In the data rows, 50 means zero.
Here is a table of points, one per row:
[45. 40. 51. 61. 48. 56. 34. 61. 63. 51. 63. 45. 37. 52. 59. 43. 43. 44. 60.
 58. 51. 28. 53. 61. 57. 52. 33. 51. 74. 46. 74. 43.]
[26. 69. 54. 44. 27. 66. 64. 55. 46. 39. 69. 54. 64. 33. 38. 68. 69. 34. 61.
 50. 87. 21. 20. 47. 55. 47. 49. 45. 30. 34. 52. 36.]
[68. 47. 40. 38. 67. 49. 46. 27. 38. 64. 70. 62. 31. 55. 60. 71. 43. 38. 41.
 34. 45. 39. 61. 45. 55. 67. 53. 62. 52. 36. 28. 75.]
[49. 43. 43. 56. 45. 72. 42. 63. 47. 41. 44. 41. 42. 75. 53. 62. 61. 51. 33.
 58. 37. 46. 40. 45. 22. 42. 54. 39. 50. 26. 63. 43.]
[61. 49. 49. 57. 56. 58. 61. 52. 70. 36. 53. 62. 73. 42. 52. 42. 65. 44. 36.
 38. 62. 74. 26. 32. 40. 63. 37. 58. 49. 51. 31. 34.]
[58. 26. 54. 39. 39. 54. 56. 43. 70. 49. 34. 50. 39. 27. 64. 31. 76. 64. 33.
 42. 43. 42. 55. 77. 46. 58. 43. 25. 65. 56. 48. 28.]
[60. 63. 74. 29. 44. 73. 77. 60. 54. 38. 55. 37. 53. 39. 58. 29. 60. 81. 58.
 85. 33. 66. 57. 44. 63. 34. 69. 62. 49. 75. 51. 64.]
[55. 38. 71. 50. 27. 27. 40. 63. 67. 42. 33. 48. 52. 46. 32. 63. 55. 49. 31.
 54. 55. 71. 24. 42. 66. 30. 25. 86. 60. 33. 57. 55.]
[38. 63. 31. 38. 49. 56. 45. 44. 59. 56. 34. 41. 65. 28. 67. 75. 51. 61. 55.
 39. 52. 59.  8. 51. 43. 49. 43. 67. 52. 41. 31. 32.]
[51. 48. 48. 26. 46. 46. 40. 50. 53. 51. 58. 46. 59. 88. 51. 36. 36. 56. 54.
 56. 42. 40. 64. 48. 68. 24. 41. 37. 68. 51. 30. 44.]
[49. 65. 41. 23. 55. 60. 42. 52. 30. 58. 26. 32. 52. 29. 40. 49. 40. 42. 45.
 25. 54. 66. 37. 57. 69. 44. 25. 65. 58. 51. 40. 30.]
[47. 42. 47. 29. 48. 35. 37. 64. 36. 76. 35. 71. 52. 27. 56. 67. 54. 38. 75.
 43. 47. 60. 33. 30. 53. 47. 36. 47. 44. 38. 20. 26.]
[68. 52. 68. 55. 84. 66. 40. 43. 61. 49. 57. 31. 45. 56. 52. 64. 45. 68. 47.
 38. 62. 31. 68. 62. 53. 57. 71. 59. 46. 36. 40. 44.]
[47. 67. 54. 45. 66. 43. 43. 46. 42. 66. 37. 59. 55. 55. 32. 62. 48. 53. 37.
 47. 14. 48. 30. 52. 54. 41. 58. 21. 53. 63. 53. 40.]
[54. 67. 60. 40. 37. 42. 41. 39. 68. 30. 19. 72. 51. 38. 70. 36. 34. 64. 91.
 44. 65. 46. 80. 37. 52. 54. 69. 50. 52. 59. 73. 64.]
[50. 59. 51. 54. 44. 38. 36. 56. 13. 55. 52. 59. 54. 48. 53. 52. 73. 47. 67.
 27. 51. 91. 61. 21. 40. 30. 51. 64. 51. 99. 63. 44.]
[18. 68. 48. 69. 44. 52. 52. 52. 79. 64. 59. 68. 40. 54. 49. 36. 72. 39. 50.
 92. 30. 86. 62. 50.  9. 62. 39. 72. 45. 60. 39. 85.]
[22. 39. 37. 51. 58. 47. 60. 31. 52. 59. 31. 55. 47. 63. 39. 63. 61. 31. 62.
 22. 46. 33. 48. 72. 68. 42. 68. 43. 65. 58. 54. 54.]
[48. 46. 39. 71. 22. 33. 48. 56. 33. 59. 46. 40. 64. 49. 57. 55. 57. 46. 53.
 34. 57. 69. 15. 64. 53. 39. 57. 61. 56. 48. 63. 33.]
[35. 37. 29. 43. 28. 40. 41. 47. 62. 34. 73. 40. 50. 44. 35. 49. 53. 60. 77.
 38. 65. 68. 46. 50. 48. 49. 13. 68. 42. 67. 53. 30.]
[39. 42. 75. 64. 45. 69. 71. 53. 49. 62. 66. 57. 38. 35. 43. 55. 35. 33. 35.
 63. 47. 44. 57. 49. 28. 38. 67. 49. 40. 47. 51. 34.]
[70. 73. 54. 46. 49. 41. 58. 56. 45. 51. 48. 68. 60. 42. 80. 55. 45. 62. 39.
 33. 15. 45. 50. 50. 59. 56. 44. 39. 46. 36. 39. 61.]
[20. 67. 72. 42. 37. 64. 45. 34. 48. 32. 58. 53. 40. 59. 62. 20. 44. 72. 53.
 75. 47. 59. 62. 41. 58. 59. 46. 59. 42. 64. 63. 79.]
[37. 10. 52. 41. 62. 60. 36. 43. 43. 73. 27. 63. 51. 60. 55. 51. 53. 42. 45.
 31. 31. 82. 76. 46. 46. 59. 70. 64. 62. 60. 60. 76.]
[66. 60. 55. 56. 27. 61. 48. 40. 29. 57. 57. 59. 52. 24. 29. 81. 65. 37. 45.
 62. 49. 64. 52. 26. 47. 42. 40. 50. 56. 44. 27. 57.]
[68. 32. 54. 46. 56. 59. 27. 37. 66. 37. 40. 46. 66. 34. 70. 79. 66. 35. 28.
 55. 72. 65. 48. 45. 74. 79. 41. 70. 65. 56. 27. 15.]
[47. 47. 40. 65. 50. 51. 30. 74. 67. 80. 51. 42. 46. 68. 38. 59. 55. 55. 47.
 31. 65. 61. 79. 51. 51. 66. 57. 54. 22. 74. 68. 70.]
[58. 62. 72. 59. 51. 49. 66. 61. 41. 65. 68. 56. 37. 42. 67. 41. 47. 34. 29.
 35. 47. 43. 56. 45. 47. 69. 74. 48. 33. 37. 41. 44.]
[49. 75. 46. 14. 82. 34. 54. 40. 38. 59. 43. 42. 48. 38. 53. 82. 50. 45. 39.
 17. 41. 41. 57. 39. 42. 52. 75. 30. 69. 51. 28. 62.]
[68. 54. 45. 51. 65. 46. 55. 41. 61. 49. 43. 36. 55. 51. 40. 34. 59. 57. 42.
 57. 56. 22. 48. 46. 50. 47. 49. 50. 71. 37. 39. 46.]
[72. 34. 54. 57. 46. 34. 62. 57. 47. 57. 75. 38. 33. 67. 59. 24. 44. 52. 54.
 87. 73. 41. 28. 78. 39. 43. 51. 45. 46. 40. 37. 54.]
[53. 51. 37. 46. 53. 45. 50. 73. 45. 39. 46. 60. 30. 54. 53. 42. 44. 39. 49.
 47. 41. 34. 26. 77. 39. 45. 46. 48. 41. 58. 62. 59.]
[50. 31. 46. 70. 57. 44. 34. 52. 53. 45. 54. 50. 46. 48. 49. 47. 27. 17. 73.
 57. 50. 47. 48. 24. 55. 56. 67. 55. 31. 49. 81. 55.]
[58. 33. 30. 61. 25. 48. 60. 52. 60. 43. 59. 50. 33. 55. 39. 43. 58. 40. 12.
 74. 35. 32. 70. 53. 53. 39. 66. 62. 24. 29. 59. 37.]
[56. 44. 59. 42. 42. 32. 35. 54. 48. 57. 55. 66. 37. 76. 29. 22. 34. 43. 35.
 72. 49. 51. 36. 48. 49. 38. 42. 33. 41. 36. 43. 46.]
[29. 46.  0. 54. 46. 47. 52. 35. 59. 62. 88. 61. 71. 78. 24. 70. 27. 36. 87.
 29. 71. 45. 44. 37. 55. 45. 47. 61. 33. 70. 52. 70.]
[71. 73. 56. 66. 54. 48. 56. 47. 53. 39. 60. 47. 39. 58. 31. 60. 43. 59. 56.
 62. 54. 31. 54. 60. 37. 77. 60. 29. 71. 41. 38. 46.]
[51. 56. 70. 74. 67. 54. 53. 45. 64. 31. 37. 42. 29. 46. 61. 70. 58. 54. 30.
 26. 58. 23. 65. 40. 65. 42. 51. 40. 53. 57. 37. 55.]
[60. 51. 33. 60. 45. 49. 66. 64. 28. 59. 45. 51. 57. 63. 47. 64. 32. 57. 29.
 34. 85. 46. 50. 42. 48. 54. 36. 60. 61. 41. 60. 28.]
[53. 46. 50. 72. 79. 76. 49. 40. 64. 51. 44. 61. 55. 55. 60. 42. 41. 48. 40.
 87. 54. 63. 55. 69. 33. 57. 34. 59. 49. 71. 52. 68.]
[74. 68. 71. 40. 68. 42. 81. 64. 51. 30. 47. 52. 65. 57. 42. 63. 38. 80. 55.
 28. 42. 21. 57. 45. 76. 54. 48. 65. 61. 58. 56. 45.]
[63. 57. 48. 53. 52. 43. 76. 50. 72. 59. 52. 35. 40. 24. 64. 41. 51. 51. 32.
 35. 44. 17. 24. 44. 46. 57. 41. 31. 62. 47. 62. 50.]
[58. 50. 35. 59. 41. 53. 55. 55. 42. 52. 54. 56. 46. 38. 53. 22. 56. 55. 50.
 67. 47. 30. 57. 51. 73. 31. 47. 36. 34. 26. 62. 51.]
There is one direction along which these points spread out most. Take the direction at right angles to it along which they spread out most. Go by this last direction. How far along it is each point below, from 0 to 99? 50 is the average, and the first point above lies past it. One standard deviation of the points above along it is 16.
[51. 51. 48. 36. 72. 39. 49. 44. 35. 54. 37. 10. 53. 72. 45. 47. 61. 62. 73.
 47. 35. 32. 55. 46. 63. 64. 49. 36. 42. 51. 61. 46.] 57
[34. 46. 84. 40. 51. 41. 59. 37. 47. 48. 40. 49. 49. 43. 65. 51. 44. 74. 65.
 84. 60. 64. 69. 44. 53. 58. 42. 47. 31. 57. 75. 66.] 47
[46. 32. 48. 44. 50. 57. 45. 60. 81. 41. 50. 60. 73. 56. 37. 52. 47. 34. 43.
 58. 60. 45. 52. 54. 56. 49. 68. 27. 55. 32. 47. 53.] 56
[21. 25. 30. 52. 35. 57. 24. 47. 22. 57. 43. 47. 56. 41. 36. 49. 39. 53. 66.
 66. 53. 66. 32. 34. 42. 41. 31. 56. 69. 44. 25. 47.] 23
[42. 52. 34. 69. 52. 51. 71. 61. 53. 48. 48. 39. 46. 55. 49. 49. 61. 50. 68.
 43. 37. 48. 70. 66. 49. 43. 51. 45. 23. 48. 53. 44.] 50
[44. 45. 88. 56. 48. 46. 52. 47. 30. 29. 60. 57. 50. 49. 68. 29. 41. 86. 65.
 57. 50. 77. 70. 62. 48. 58. 64. 49. 49. 60. 75. 50.] 51
[44. 51. 38. 42. 33. 59. 59. 24. 38. 35. 36. 41. 54. 60. 60. 59. 37. 31. 55.
 43. 36. 47. 45. 63. 58. 42. 52. 11. 54. 53. 28. 72.] 54
[53. 46. 61. 43. 53. 57. 52. 60. 41. 24. 45. 56. 56. 45. 54. 18. 36. 74. 68.
 61. 59. 44. 67. 44. 55. 68. 67. 56. 42. 68. 60. 89.] 53
[75. 53. 57. 50. 39. 31. 26. 61. 34. 47. 39. 58. 81. 49. 47. 49. 51. 54. 39.
 12. 62. 47. 44. 64. 25. 41. 36. 66. 56. 52. 61. 27.] 42
[40. 58. 42. 54. 71. 52. 40. 52. 48. 59. 60. 39. 44. 58. 49. 43. 57. 38. 48.
 55. 23. 55. 34. 68. 36. 64. 55. 38. 64. 54. 42. 47.] 54
[34. 52. 29. 62. 64. 49. 60. 39. 53. 52. 75. 40. 39. 48. 24. 32. 55. 29. 42.
 84. 51. 85. 76. 60. 33. 34. 49. 46. 45. 20. 61. 48.] 45
